In the data rows, 128 means zero.
Here is a table of points, one per row:
array([152., 147.,  96., 170., 118., 117., 148., 132., 160., 140., 135., 104., 111., 157., 149., 135., 148., 125.,  83., 133., 115., 110., 103., 116.])
array([105., 118., 124., 104., 139., 117., 160., 111., 168., 142., 129., 168.,  75., 116., 136., 157., 169., 113., 137., 113.,  99., 115., 143., 111.])
array([153., 130., 125., 127., 160., 162., 136., 158., 150., 104., 125., 121., 145.,  84., 191., 166., 132., 129., 123., 137., 164., 106., 114., 144.])
array([110., 111., 117., 124., 125., 120.,  84., 118.,  97.,  95.,  92., 140., 115., 139., 126., 181., 140., 128.,  91., 133., 181., 108., 174., 105.])
array([101., 112., 157., 151., 110., 114., 120., 136., 125., 109.,  94.,  83., 114., 125.,  99., 158., 145., 133., 118., 119., 105., 148., 128., 128.])
array([133., 159., 144., 120., 136., 125., 153., 115., 125., 112., 129.,  61., 115., 105., 148.,  95.,  98., 133., 128., 148., 145., 145., 107., 136.])
array([188., 128.,  80., 146., 136., 113.,  97., 154., 132.,  80., 115., 162.,  94., 151.,  97., 135., 157., 115., 134., 160., 170., 150., 108., 110.])
array([111., 154., 163., 153., 139., 102., 111., 166., 117., 118., 121., 131., 157., 153., 120., 117., 162., 121., 103.,  86., 141., 114.,  95., 134.])
array([125., 103., 161.,  82., 171., 152., 123., 110., 133.,  90., 118., 104.,  92., 138., 148., 117.,  98., 114., 117.,  78., 109., 127.,  95., 130.])
array([112., 143., 117., 135., 110.,  86.,  73., 124., 145., 126., 114., 122., 142., 116., 150., 214., 105., 120., 147., 107., 107., 138.,  80., 172.])
array([151.,  70., 147., 148., 125., 105., 146., 149.,  72., 150., 117., 132., 162., 108.,  99., 123., 143., 126., 162., 106., 169., 118., 140., 124.])
array([114., 127., 121., 122., 140., 128., 141., 117., 102., 146., 122., 116.,  73., 128.,  84.,  89.,  79., 132., 132.,  87., 150., 115., 156.,  90.])
array([127., 156.,  90., 129.,  98., 100., 118., 127., 169., 124., 159., 142., 136.,  76., 136., 110., 119., 141., 153.,  84., 160.,  98., 111., 117.])
array([152., 148., 143., 131., 159., 115., 112.,  91., 133.,  81., 113., 145., 142., 104., 112., 135., 146., 126., 137.,  87.,  97., 114., 134., 164.])
array([141., 130., 125., 110., 112.,  81., 113., 123., 119., 147., 134., 110., 140., 158., 165., 113., 152., 136., 150.,  96., 135.,  74., 124., 137.])
array([144.,  85., 163., 126., 111., 106., 173., 148., 136., 124., 168., 105., 121., 111., 133., 130., 105., 134., 126., 115., 116., 162., 144., 159.])
array([156.,  93., 120.,  88., 144., 146., 111., 111., 145., 128., 170., 159., 126., 130., 116., 168.,  94., 105., 118., 143., 149., 155.,  98., 111.])
array([122.,  90., 147., 144., 159., 128.,  79., 122., 119., 187., 118., 136., 166., 101., 136.,  90., 122., 142., 115., 131., 103., 135., 122., 101.])
array([116., 114., 103., 115.,  95., 168., 120., 168., 126., 129.,  84., 110., 129.,  92., 132.,  91., 134., 178.,  86., 124., 129.,  76.,  96., 110.])
array([100., 158., 130., 160., 153., 171., 117., 185., 156., 163., 139., 140., 132., 128.,  75., 153., 118., 176., 121., 123., 148., 144., 123., 132.])
array([ 92., 162., 139., 139., 152., 150., 129., 102., 111., 123., 131., 154., 143., 108., 108., 115., 127.,  97., 113., 136., 161., 101., 148., 174.])
array([126., 125., 117., 165., 104., 133., 109., 123., 145., 125., 138., 116., 131., 134., 124.,  79.,  84.,  55., 100., 100., 154., 119., 130., 146.])
array([158., 117., 127., 115.,  97., 126., 119.,  91., 127., 104., 157., 142., 154., 107., 111., 130., 157., 164.,  91., 131.,  74., 103., 171., 110.])
array([117.,  88.,  93., 122., 146.,  74., 142., 135., 135., 128., 134., 111., 143., 147.,  89., 126., 133., 138., 151., 124., 129., 134., 105., 159.])
array([130.,  64., 113., 163., 120., 153., 144., 143., 122., 138., 119., 106., 155., 127.,  96., 145., 153., 123., 100., 122., 134., 121., 122., 121.])
array([ 83., 151., 145., 130., 127., 104., 109., 132., 119., 195., 134., 156., 100.,  94., 156., 165., 118., 149., 124., 105., 122., 146., 129., 110.])
array([127., 120., 131., 147., 103., 160., 105., 107., 132., 106., 107., 126., 157., 120., 136., 136., 148., 138., 172.,  75., 125., 135., 163., 100.])
array([133.,  88.,  94., 103., 148., 134., 145., 184., 115., 136., 153., 113., 108.,  98., 171., 131., 146., 140., 141., 142., 133., 114., 185., 140.])
array([106., 119.,  70., 117., 157., 123., 112., 164., 117.,  91., 100., 107., 185., 135., 113., 127., 106., 122., 183., 141.,  95., 122., 153., 126.])
array([121., 168., 149., 144., 153., 119., 109., 163., 156., 110., 160.,  88., 144., 143., 159., 124., 155., 149.,  69., 140., 143., 133., 161., 107.])
array([133., 109., 118., 125., 140., 178., 159., 128., 152., 132., 121., 153.,  74., 162., 107., 124., 126., 167., 147., 114., 111., 116.,  92., 146.])
array([155., 141., 130., 108., 129., 116., 116., 149., 105., 146., 152., 136., 137., 157., 142., 130.,  99., 155., 129., 105.,  76., 162., 114., 155.])
array([120., 111.,  75., 162., 170., 112., 118.,  75., 164., 130., 121., 128., 136., 142., 102., 107., 106., 153., 111., 128.,  97., 106., 140., 148.])
array([121., 154.,  98., 128., 165., 113., 123., 125.,  61., 115., 146., 153., 158., 122., 128., 130., 140., 124., 146., 139., 110., 109.,  92., 123.])
array([136., 117., 118.,  91.,  95., 125., 135., 116., 163., 129., 110., 110., 166., 123., 157., 114., 103., 150., 128., 101., 168., 141., 156., 101.])
array([115., 119., 122., 171., 130., 117.,  82., 119., 124., 123., 170., 118.,  99., 145., 129., 144.,  85., 146., 107., 145.,  97., 143., 191., 156.])
array([120., 137., 117., 134., 157., 150., 153., 121., 113., 158., 106., 106., 157., 100., 110., 132., 106.,  84.,  97., 128.,  97., 119., 135., 132.])
array([144., 117., 126.,  95., 149.,  76., 140., 124., 124., 138., 108., 156., 151., 124., 127., 126.,  92.,  79., 100., 125., 143., 145., 116., 102.])
array([132., 128., 130., 108.,  89., 134., 142.,  86., 135., 116.,  94., 159., 109., 147., 144., 109., 147.,  90., 123., 173., 115., 128., 118., 117.])
array([146., 139., 175., 125.,  86., 161., 140., 151., 119., 115., 144., 126., 108., 126., 135., 151., 126.,  83., 127., 140., 119., 105., 137., 156.])
array([117., 125., 137., 111., 188., 120., 135., 115., 170., 139., 129., 134., 150., 163.,  98., 137., 142., 153., 133., 159., 140., 129., 155.,  80.])
array([123., 124., 127., 156., 106., 167., 116., 107.,  83., 146., 152., 149., 121., 102., 133., 100., 127., 115., 136., 143., 131., 127., 119., 114.])
array([165., 148.,  92., 178., 119., 137., 143.,  94., 126., 137., 152., 115., 137., 134., 136., 140., 112., 136., 140., 148., 117., 131., 145., 101.])
array([143., 127., 130.,  93., 139., 115., 141., 110., 113., 132., 123., 133., 131., 121., 115.,  86., 189., 158.,  74., 109., 125., 177., 109., 180.])
array([106., 143.,  91.,  74., 127., 124., 131., 122., 112., 159., 135., 107., 131., 101.,  96., 144., 146.,  89., 127., 137., 121., 101., 151., 106.])
array([132., 138., 165., 119., 115., 113.,  98.,  95., 148., 127.,  88., 105.,  81., 103., 111., 116., 138., 134., 154., 156., 132., 160., 155., 171.])
array([115., 129., 109., 114., 124., 127., 130., 115., 163., 176., 184., 115., 145., 131., 116., 102., 159., 107., 152., 161., 190., 161., 123., 154.])
array([ 94., 105., 167., 149., 103., 104., 159., 101., 146., 116., 140., 128., 171., 160., 138., 130., 109., 141., 141., 177., 120.,  82., 104.,  96.])
array([ 90., 147., 150., 137., 146., 133., 136.,  86.,  82.,  98., 147., 109., 130., 118., 122., 120., 107., 187., 158., 160., 184., 116., 120., 127.])
array([ 94., 133., 122.,  89.,  78., 156.,  96., 140., 130., 106., 142., 161., 122., 192., 137., 130., 135., 103.,  98., 104., 117., 154., 160., 155.])
array([164., 104., 112., 120., 124., 177., 112.,  81., 152., 160., 153., 100., 128., 138., 143., 144., 144., 125., 142., 111., 127., 164., 126., 131.])
array([157., 176., 150.,  97., 138., 172., 136., 143., 129., 155., 113.,  96., 147., 146., 102., 147., 158., 115., 174., 133., 125., 128., 142., 126.])
array([158., 100., 161., 135., 124.,  92., 162., 137., 129., 141., 171., 144., 116., 154., 147., 137., 159., 118., 131.,  92., 142.,  84., 127., 100.])
array([134., 100., 138., 122.,  96., 146., 130., 100., 136., 152.,  93., 165., 121., 124., 160., 139., 109., 154., 152., 161., 122.,  94., 130., 201.])
array([112., 156., 131., 110., 123., 130., 171., 125., 157., 124., 112., 128., 162., 139., 151., 155.,  88., 130., 144., 123., 186., 143., 106., 130.])
array([125., 159.,  90., 141., 104., 146., 164., 132., 112., 132., 155., 100., 118., 138., 117., 142., 137., 119., 134., 110., 132., 137., 146., 147.])
array([173., 160., 128., 135., 162., 133., 171., 128., 102., 107.,  95., 164., 144., 169., 144., 126.,  91., 141., 143., 112., 100., 131., 167., 117.])
array([130., 128., 138., 130., 137., 149., 107., 160., 146., 111., 137., 163., 121., 128.,  77.,  86., 105., 115., 151.,  96., 132.,  86., 147., 130.])
array([109., 114., 144., 185., 128., 131., 172., 120., 115., 101., 107., 183., 115.,  97., 160., 123., 136., 137., 121., 120., 133., 205., 139., 132.])
array([ 76.,  99., 123., 117.,  98., 119., 189., 139., 131.,  86., 104., 123., 137., 137., 128., 141., 140., 109., 114., 146., 104., 153., 121., 115.])
array([141., 118., 158.,  88., 128., 120., 139., 138., 110., 144., 127., 147.,  98., 122., 133., 131., 110., 141.,  89., 124., 113., 111.,  98., 131.])
array([117., 154.,  95., 128., 120., 126., 132., 128., 105., 126., 123., 153., 154., 166., 155., 116., 138., 168.,  83., 130., 167., 137.,  98., 134.])
There is one direction along which these points spread out most. Take the direction at right angles to it along which they spread out most. Go by this last direction. How far along it is each point below, from 0 to 99? The average is 50, and the first point in the table lies past the average. One standard deviation of the points above along it is 16.
array([167., 156.,  98., 140.,  84.,  89., 134., 121.,  86., 155., 108., 109.,  77., 126., 117., 142., 113., 135., 140., 125., 119., 149., 114., 114.]) 49
array([112., 151., 150., 104., 111.,  85., 137., 129., 144.,  82., 150., 163., 121.,  80.,  94., 103., 157., 129., 135., 158.,  98., 121., 130., 125.]) 43
array([152., 120., 192., 142.,  96., 151., 116., 128., 133., 121., 103., 132., 144., 115.,  81., 166., 131., 121., 110., 143., 101., 141.,  94., 114.]) 43
array([127., 144., 143., 126., 151., 108., 115., 125., 122., 137., 106., 106., 110., 128., 128., 134., 132., 132., 122., 165., 159., 103., 112.,  83.]) 62
array([161., 134., 138., 100., 112., 126.,  76., 153., 139., 108., 118., 104., 106., 118., 128.,  98., 102., 146., 140., 160., 127., 140., 101., 138.]) 53
array([164., 149., 142., 143., 103., 118., 133., 189., 160., 171.,  97., 173., 142., 131., 136., 108., 111., 121., 131., 176., 122., 149., 162., 139.]) 56
array([ 91., 126., 133., 149., 134., 135.,  92., 141., 148., 117., 128., 124.,  99., 110., 177.,  70., 167., 103., 176., 117.,  98., 177., 122.,  93.]) 47
array([112., 144., 154., 154., 120., 126., 136., 117., 156., 151.,  99., 130., 109., 170., 148., 113., 154., 119., 148., 125., 112., 122., 123., 146.]) 52
array([162., 161., 133., 135., 139., 171., 148., 119., 116., 104., 181., 122., 126.,  84., 120., 157., 134., 113., 109., 123., 121., 129., 110., 106.]) 57
array([115., 113.,  96., 147., 185., 121., 127., 139., 131., 135.,  93., 112.,  94., 125., 146., 120., 134.,  88., 129., 153., 128.,  93., 132., 147.]) 40
array([ 74., 133., 109.,  97., 102., 147., 127., 160., 104., 123., 165., 110., 110., 146., 135., 127.,  93., 139., 165., 143.,  90., 156., 106.,  91.]) 51
array([134., 106., 164., 130., 152., 141.,  94., 130.,  68., 141., 141., 111., 151., 176., 149., 118., 140.,  99., 137., 151., 142., 124., 123., 139.]) 51
